In the data rows, zero lies at 4.5, halfway between 4 and 5.
Some points, each followed by its number:
[5 7 3 4 4 5 6 7 5 5 1 4 3 7 6 8 3 3 5 7 3 6 1 3] 0
[5 3 6 5 5 5 4 3 2 4 6 6 7 6 3 3 6 5 3 3 4 3 7 6] 1
[4 7 3 5 3 5 4 7 5 7 2 5 2 7 5 8 0 5 4 7 4 7 2 5] 2
[5 1 6 6 3 2 8 6 5 6 9 7 2 0 5 5 5 4 4 2 8 5 4 2] 3
[5 3 7 3 6 5 2 2 6 5 6 7 4 3 3 0 5 5 3 4 6 3 9 3] 4
[4 6 4 3 6 7 2 4 5 5 3 3 5 7 4 3 3 4 5 7 2 3 6 7] 5
[5 5 3 3 2 1 5 5 5 4 4 2 1 2 6 7 5 4 7 5 7 8 2 4] 6
[5 7 3 5 5 7 5 7 5 5 3 6 5 8 6 7 3 5 3 6 2 5 1 4] 7
[5 5 5 5 5 5 5 4 4 3 3 3 6 7 6 6 4 4 5 4 3 3 4 5] 8
[5 1 7 3 6 6 1 2 4 4 4 6 7 3 3 0 6 6 3 5 5 2 9 6] 9
[5 5 4 2 5 4 6 5 5 3 3 3 5 6 5 6 5 4 6 6 4 5 4 3] 10
[4 4 5 4 3 1 8 5 6 3 6 4 1 0 7 5 6 3 6 3 8 6 3 2] 11
[4 6 2 4 4 4 6 6 5 5 2 4 4 6 5 6 4 4 5 7 4 6 3 5] 12
[5 3 5 4 1 0 8 6 6 5 7 5 0 0 5 4 6 3 5 4 9 7 4 1] 13
[5 5 6 6 5 4 2 2 4 3 5 5 5 5 3 3 5 4 4 3 4 5 7 7] 14
[4 7 2 3 5 5 5 6 4 5 2 3 4 6 6 7 3 4 5 6 3 6 2 4] 15
[5 3 6 2 9 7 0 0 6 5 3 4 8 8 0 0 5 6 5 6 2 0 9 8] 16
[4 4 6 4 6 5 3 5 5 5 3 6 6 5 5 3 5 5 3 5 4 4 6 4] 17
[5 8 3 5 4 6 5 7 4 6 2 4 4 7 6 8 2 4 5 6 3 6 2 4] 18
[4 5 6 5 6 4 4 4 3 3 5 5 7 7 3 4 6 4 4 3 3 4 6 6] 19
[3 7 2 3 4 6 5 8 5 6 2 4 3 5 6 7 3 5 6 7 4 6 0 3] 20
[5 1 7 6 4 6 3 2 3 4 6 7 6 4 2 1 6 6 3 2 5 0 8 5] 21
[4 5 4 4 6 4 5 5 4 3 4 4 6 6 5 6 5 4 5 5 4 4 4 4] 22
[4 7 2 4 4 5 5 7 5 6 2 3 4 7 6 7 2 4 4 7 3 6 1 4] 23
[5 5 4 4 2 2 5 6 4 4 2 4 3 3 6 5 3 5 5 5 7 6 5 4] 24
[5 3 4 6 3 3 7 4 4 4 7 3 4 2 5 6 6 5 5 3 7 5 3 4] 25
[4 4 4 5 6 5 5 4 4 3 4 4 6 6 5 5 4 4 4 4 3 4 4 4] 26
New points follow, each followed by the numbers of its three nearest points above by angle, smallest number first.
[5 4 4 6 3 3 7 5 4 5 6 4 4 3 6 7 4 4 5 3 6 5 2 4] 3 11 25
[4 4 4 4 6 4 4 4 4 3 3 4 5 6 5 5 5 4 5 5 4 4 4 5] 8 22 26
[4 3 5 5 5 4 8 5 7 7 9 7 1 1 4 3 5 4 5 2 5 3 3 3] 3 11 13
[4 5 5 5 6 5 4 4 4 3 5 5 7 7 4 4 5 4 4 3 3 4 5 5] 1 19 26
[5 4 5 5 5 4 6 5 5 4 6 4 5 4 5 6 5 5 5 3 5 4 3 4] 3 11 25
[5 3 6 7 4 4 5 4 3 3 7 4 5 4 5 5 5 5 4 3 6 5 4 4] 3 11 25
[4 2 6 6 5 5 6 4 6 6 9 8 3 1 4 2 6 5 4 2 5 2 4 2] 3 4 21
[5 4 3 5 3 2 5 4 5 5 5 2 3 3 4 6 4 4 6 4 6 6 4 5] 6 13 25
[4 4 6 4 5 5 3 5 4 4 4 6 6 5 5 4 5 5 4 4 4 3 5 4] 9 17 21
[4 5 4 5 5 5 5 6 5 5 4 6 4 6 5 6 4 5 3 4 4 5 2 4] 7 18 23
[4 5 3 3 2 1 4 4 5 4 3 2 2 3 6 6 4 3 6 6 6 8 5 4] 6 11 24
[5 6 3 4 5 6 5 6 5 5 3 5 5 7 6 6 4 5 4 5 3 5 2 4] 7 18 23
[5 1 8 6 5 6 3 2 3 4 8 8 7 2 4 1 6 8 3 1 5 1 7 5] 1 9 21
[4 5 6 5 5 4 2 2 5 3 4 5 4 5 2 3 5 5 3 3 4 4 8 7] 9 14 16
[4 5 3 3 4 3 3 3 4 3 3 2 4 4 5 5 5 4 6 5 6 7 6 6] 6 10 24
[4 2 6 5 5 4 6 5 6 5 8 7 4 1 5 4 5 4 3 1 6 3 4 2] 3 11 13
[5 1 6 2 5 6 1 1 3 3 4 5 7 3 2 0 6 7 4 5 5 2 9 7] 9 16 21
[4 6 5 5 5 4 3 3 4 4 3 3 5 5 4 5 5 4 4 4 4 5 4 6] 8 14 19
[4 5 6 6 4 4 3 2 4 3 5 5 5 6 2 2 5 4 3 3 4 4 7 7] 1 14 19
[5 5 5 3 8 8 0 1 6 5 4 4 7 8 1 0 4 4 5 6 1 1 9 8] 5 9 16
[5 3 5 6 4 3 7 4 4 3 8 4 4 3 5 6 5 5 5 1 6 4 3 4] 3 11 25
[4 3 7 9 4 5 6 4 5 5 9 8 4 2 4 4 5 4 3 1 6 4 4 3] 3 21 25
[4 5 6 6 7 5 4 3 4 3 4 5 7 6 4 4 5 4 3 3 3 3 5 6] 1 19 26
[5 5 7 6 5 4 3 2 4 4 5 5 6 6 3 3 5 4 4 3 4 5 7 7] 1 14 19
[5 3 5 3 3 5 1 3 2 3 3 5 6 5 4 2 5 6 4 6 6 3 8 6] 9 16 21
[4 4 6 6 5 4 7 6 6 6 9 7 4 3 6 5 5 4 4 3 5 3 3 2] 3 11 13
[4 3 5 6 5 4 7 4 6 6 9 7 2 1 4 4 5 4 5 2 6 4 3 3] 3 11 13
[5 5 5 4 7 6 3 2 6 4 5 4 6 6 3 2 6 3 5 5 2 2 7 6] 5 9 16
[4 2 5 3 4 6 2 2 3 3 4 4 6 4 2 0 6 7 4 6 5 2 9 6] 9 16 21
[4 4 4 5 5 4 3 3 4 3 4 4 5 5 4 4 5 4 5 3 5 5 6 6] 1 14 19
[4 4 5 5 5 5 6 5 5 5 5 5 5 5 5 6 4 5 4 4 4 4 3 4] 7 18 26
[4 3 5 5 4 4 6 5 6 6 8 7 3 2 5 4 5 5 4 3 6 5 5 3] 3 11 13
[5 4 4 4 4 2 4 4 4 4 3 2 3 5 4 5 5 4 6 5 6 6 4 5] 6 10 24
[4 5 3 3 5 4 5 4 4 3 3 3 5 5 6 5 5 4 6 6 4 5 4 4] 10 15 22
[5 4 4 3 6 7 0 0 5 4 5 3 8 6 0 0 5 5 6 5 3 1 9 9] 5 9 16
[4 5 4 6 7 7 5 6 5 5 4 5 6 7 6 7 4 4 3 4 2 3 3 5] 7 8 26
[5 6 5 5 6 6 5 6 4 5 4 5 5 7 5 7 4 4 4 5 2 4 3 5] 0 7 18
